Each named turn below is shown by a few rows before and after it. Which turns, in which order, take the first row of each later pair to the second? The first pair is answered.
Rukur (before -> after):
[ 17  21  10   3  14   4   0  -3   5 -17] -> [  9  20   7   4  16   7   9   0  11 -23]
[ 12  10   5  -4   2  -3   7  -4  15 -12] -> [ 17  11   5  -2   2   2  -6   0  10 -13]
[-23   4   2   0   7  13  -6  12  -2 -14] -> [-12   4   7  -5  -1 -13  17 -19   6  -2]
[  0  12  -1   5   0   7 -23 -10 -12  -4] -> [-21   9 -12   6   4   9   7   6   2 -11]
zuno (before -> after):
[ -9  16  -1  -6  19  11  34  15  20 -18] -> [ -4  28   2   2  26  23  10  11   7 -25]
[-13 -22   0 -17 -10   1   3  -4   2  21] -> [-22 -13  -2 -14  -7   3  15 -11   8  16]
[-30   5   4   6  -7  -5  17   0   0  -9] -> [-28  14   9   9  -3   4   1  -4  -9 -16]
Molan (before -> after):
[-18  11  -1   9   8  -3  -5   1   2  -6] -> [-12  10  -3   8  12   1  -1   5   3 -12]
[ -6   0   6  -3 -18  -5 -22  -9  -7  19] -> [ -3   7   6   4  -8   9 -31  -2 -12   8]
[-13  -5  -5   3  -3   2   6  10   3  -1] -> [-13  -3  -3   4  -2   3   6  13   3  -1]
[  2  21   0   7  12   7  -2 -33 -10  -4] -> [  9  25  -1   4  18   8   5 -30  -6  -9]
Then:
Between the rows of a pair lie 2 to 4 turns.
[ -4 -13 -14 -16  -9  10   4  19 -13  -6] -> [ -6  18 -10  -2   2  11   1 -19 -17 -13] => Rukur zuno zuno zuno
[ -2 -21  -4 -12 -12  -6  -1  16  -2   4] -> [ -6  11   0   0  -3 -10   8 -25   0  -2] => zuno zuno zuno Rukur
[ -9  13   5   6  -5  -1 -19 -21 -11   9] -> [ 10  15   9   5   5   5 -23 -16 -11   1] => Rukur Molan Rukur Rukur
[ -8  -4  -5 -14  13  14  24  40  11 -17] -> [-23  11  -5 -10  14  12  36  21  12 -17] => Molan zuno
[-1  6 -1  5  9 10 -3  8  0 -6] -> [  2   3   2   0  -5  -7   5 -12   0  10] => Molan Rukur Molan Molan
[ 13   5  12   5   3   8 -28   1 -19  -2] -> [ -7  10   6   1   0 -15  27 -21   4   3] => Rukur zuno Rukur
[ -3  -3   2  -7 -18 -15   4 -16   3  17] -> [  0 -15   2  -8 -17  -1 -15  12  -4  12] => Rukur zuno
[  7 -37  -6 -17  -7 -12  20  32  16   7] -> [ 12 -23  -5 -18  -7 -26  37  -2  21  11] => Rukur zuno
[ 10   0   4  -3  -8 -11   8 -19   4  14] -> [  5   6   4   4   2  15 -21   1  -9   1] => zuno Rukur
[ -7   7  -4  11  17  19 -17  11 -17  -8] -> [ 11  -5   0  -6  -4 -24  12 -22  -3  16] => zuno Rukur Rukur zuno
[-36  -1  -9  -5  -5  31 -37  24 -17  -9] -> [-39 -23 -12 -25 -24 -17  29   3  13  12] => zuno Rukur
[ 11  22  10   9   2   8 -15 -27 -11   0] -> [ 14  18   5   0   5  -5  25 -25   7  -3] => Rukur Molan Rukur
[ 11   1  -1  -5  11  23 -14  37 -23 -18] -> [ 50  -6   6 -16   3  -6   0  10 -20  -3] => Molan Rukur Rukur
[14 -5  4 -7  0 -1  8 15  1  3] -> [ 8 -2  5 -2  3  8 -9 19 -7  0] => zuno Rukur Molan Rukur
[ -5  19  -3   0  10   6   0  -2   9 -20] -> [ 14   4   2 -11  -6 -17   2 -14   8  -1] => zuno zuno Rukur Rukur
[  7  12   7   6  -5  -7 -17 -43 -16  12] -> [ 27  -4   8   1  -5  -4 -31 -26 -21  14] => Molan zuno
[-22  -9  -5  -4   0  -4   6   1   7  14] -> [  2   4   2   4  12  11 -25   1  -8   2] => Rukur Molan Molan
